Each named move below is a turn or a mirror, shown by a few rows before and after it. Which moves, in which order, take the first row of each later pair to the second? The first pair is answered.
move R:
[ 16  34 -20  13 -14  -5  36  -3   7   8 -15  -6  -9  21  12  -9  -1 -16
   7 -22] |-> [ 13   8 -19  10 -26 -18   7  18  16  14 -16   3  17   5  30  -7 -14  -8
  -8 -30]
[ 31  67  17 -12  56  43  36 -50 -30  52 -11   6   4  11 -19 -16  45 -18
  24  12] |-> [ 19 -18  22 -21  14   1 -56  16   0  73 -14  34  79 -35  45  -7   5   6
 -22 -13]
[-40 -57 -22  -3  -4 -43 -33   6  18 -53 -19   9  45 -14  10  -4 -31  22
   1  -6] |-> [-31   7 -26   3  29 -10  39 -46  -6 -70 -19 -15 -14  24 -41 -12  -2   3
  39  12]
[-55  -1   6  19  25 -12 -45 -10   0 -15 -15 -39  36 -13  15 -12 -28  -5
  -7  -5] |-> [-50  29   5  22  41   4 -13 -34 -11 -23 -13 -50  10   3 -10 -17 -13 -14
  11   4]
move W:
[-30 -15 -24 -25   4  44   8 -12 -20 -54  12  56  -4 -19  -3  15  39 -10
   6  49] |-> [ 51 -63 -41   7 -17   2  20  20  40   6 -17  59   1  11  -2 -16  -3   3
 -20   7]
[  7  -8  25  -3  -5  -8  -2  46  -3  12  21 -21  15 -21   0  12  12  34
   4  -9] |-> [ -1   0  33  -3  -4  -7  -5  43  -6  14  18 -24  17 -22   4  13  14  29
   1  -6]
[ 30  28 -13  23  20 -32  -2  51 -13  13  16 -48 -33  26 -20 -20  11   7
   3 -27] |-> [  4  59  14  18  21 -21 -15  37 -24  20   5 -56 -24  19   3 -17  17  -5
  -7 -13]
move T:
[ 42  42  34  -1 -28   9  31  -8  -1  80  -1 -10 -18   1  12  -2  30 -13
 -20  17] |-> [ 24   7 -22  -9  -1  14  55 -18 -25 -15  38  -3 -53   9 -45   8  39   2
  40  19]
[-19 -20  -6 -16   1  -2  -8  -5 -15 -46  21  -7  -4 -14 -16  -2   4  -1
  26  -1] |-> [-15  11  35  -9 -13  -7 -26  -5   2  12 -10 -15  23 -16  26 -13  -5 -15
 -14  -1]
[ -9  23  59   6  -2  17 -30   0 -23  -3 -14  13  28 -12   8  -5 -16  -3
  -1  28] |-> [ 27 -13  29  -2 -10  19  -9  27 -23   6  29  35  16 -22 -23  12   0  25
  -1  29]
[ 19 -43 -37   7  -8 -38 -26  35   3 -15 -21  13 -18  -9  -2 -18  -6  15
   4 -28] |-> [ -8 -19 -20  14  -3 -40 -37  13   1 -29 -48  -1 -12  -4  17 -30 -18  -4
   9 -27]
move L:
[-10 -19  -4  -8  -1 -16 -22   4  10  -7  -6   2   9 -11  14   2   0   7
  -5  -9] |-> [ -4 -24 -11  -8  -3 -15 -16   8  10  -7   2   5   5 -12   6   5   2  12
  -3  -7]
[ 32   2 -14 -10  11  -2  25  -5  30 -35   3 -18  -3 -19  -4  27  12  23
  14  19] |-> [  8  24   8  -7  13  -5   6 -19  31 -37 -25 -31  11 -18  24  17  -1   5
   9  19]
[  4 -37 -11 -17   1  29  -3  -6   3 -17  17   8  -1 -22  10  -2  14  17
  10 -16] |-> [-17 -18   8 -12   2  28 -17 -18   5 -18  -7  -2  10 -21  33 -11   3   2
   7 -13]
[ 17 -47  -6   6  25   4  23  19 -26  -6  22  13 -20   2 -20 -21  13   8
  10   1] |-> [-25 -12  33  14  27  -1 -11  -7 -25  -8 -25 -10   6   6  27 -38  -9 -20
   2   0]
move X:
[ 15 -27   7 -36 -24  15  -3  23 -18  24  60  28  -5 -37 -13  44  46  33
 -24  14] |-> [-38  36  61 -29 -18  19 -33 -19 -23  26   0  -5  18 -29  42  24  27  -8
 -34  20]
[  8 -36   1 -14 -26 -20 -45  51  13  21   9  25  27 -23  26  15 -18   9
 -16 -17] |-> [ 17  35  38   6 -14  -9 -17   8  19  54 -37 -10  13  10  37 -12 -21 -25
 -19 -13]
[-25 -55 -28  -8  -7 -24 -30  16  11 -57 -14  17  16   5   7   3 -34   8
  20 -10] |-> [ -9  23   9  14   6 -10   9 -31  18 -18 -63 -18  -4  44  14 -25 -34 -27
  16  -7]
[ 13  20  19   0  21   1  -2 -13   8  13 -27 -29  -3  12  -6 -18  -5   5
  14   6] |-> [ 24 -27 -10 -11  15  -5  -5  16   8  -1   9  -6  -3  -4 -26  -2   2  29
  17   4]
Pairs:
Between the rows of a pair lie two moves.
[ 40 -49   4   5  -7 -14 -31  -8  28  30   0  11  -4 -31 -24  -3  26  13
 -74  -7] |-> [ 12 -68 -28   1  10 -13 -26 -20  10 -41  17  13 -23 -27 -54   0  27  17
 -32  -8]
L then T
[ -6  33  24 -15  19  -5  30 -50 -21   5 -22 -44 -23  23  23 -12  25 -64
 -15 -30] |-> [ 25 -67 -10 -32 -16 -34 -12  28  -1  25  24   1  12 -17  28  14  17 -16
 -44 -47]
L then R
[ 22 -40 -21  28  13 -39  12  27   0 -15  -8  -6  -9  12 -19  14 -48 -28
  12 -35] |-> [-15 -31 -12  21  14 -38 -12  19 -11 -40 -13 -10   5   2   1  15 -52 -35
  17 -27]
R then X
[ 10   5  -9   4   0  -6  -9   3 -26  -2  38   6   7 -15  12  22  33  -1
 -17  12] |-> [  0  24   9   8   0  -6 -17  -7 -24   5  19  -2  15 -12  27  16  25 -12
 -23  12]
X then R
[ 14   1  -3  -4 -45 -16  15   6  16  10 -40   1  -9  29 -24 -14   8 -19
   8 -39] |-> [-15   5   8  -8 -46 -17 -12   2  10  -3 -50  -2   8  20   1 -13   0 -26
   6 -39]
X then X
[  7   3  23  -5 -28  -4 -26  29   1   6  17  12  14 -15  14   1   9  16
 -15  12] |-> [  5  26  12  -6 -12  13   5   7 -16 -17  28   7 -16  -3 -15   5  27  11
  11  24]
W then R
[ -9 -58 -12   3  -2  -8  12   3  19 -19  -5   6  -3   3   1  -8 -16  -1
  26  12] |-> [ -8 -18  22   9  -4  -4  10 -13  24  18 -34  -9   5  11  25 -19 -20 -20
   7  17]
R then T
[ 48 -33 -16 -11 -30 -10   3  58  20  42  14  19  -1 -26 -17  18  13  14
 -29  17] |-> [ 27 -33 -29  23  -8 -37   1  16  43 -17 -53 -11  -6  20  -8 -29 -44 -15
  11 -17]
T then W
[ -5   7  10   4  14 -31  17   7  -2  48  -6   3   3   7  15 -16   2 -10
 -22   2] |-> [-38  10   8   4  25 -30   8 -11 -13   5 -16  -6   3  10  18 -21  -7 -19
   0   2]
T then L
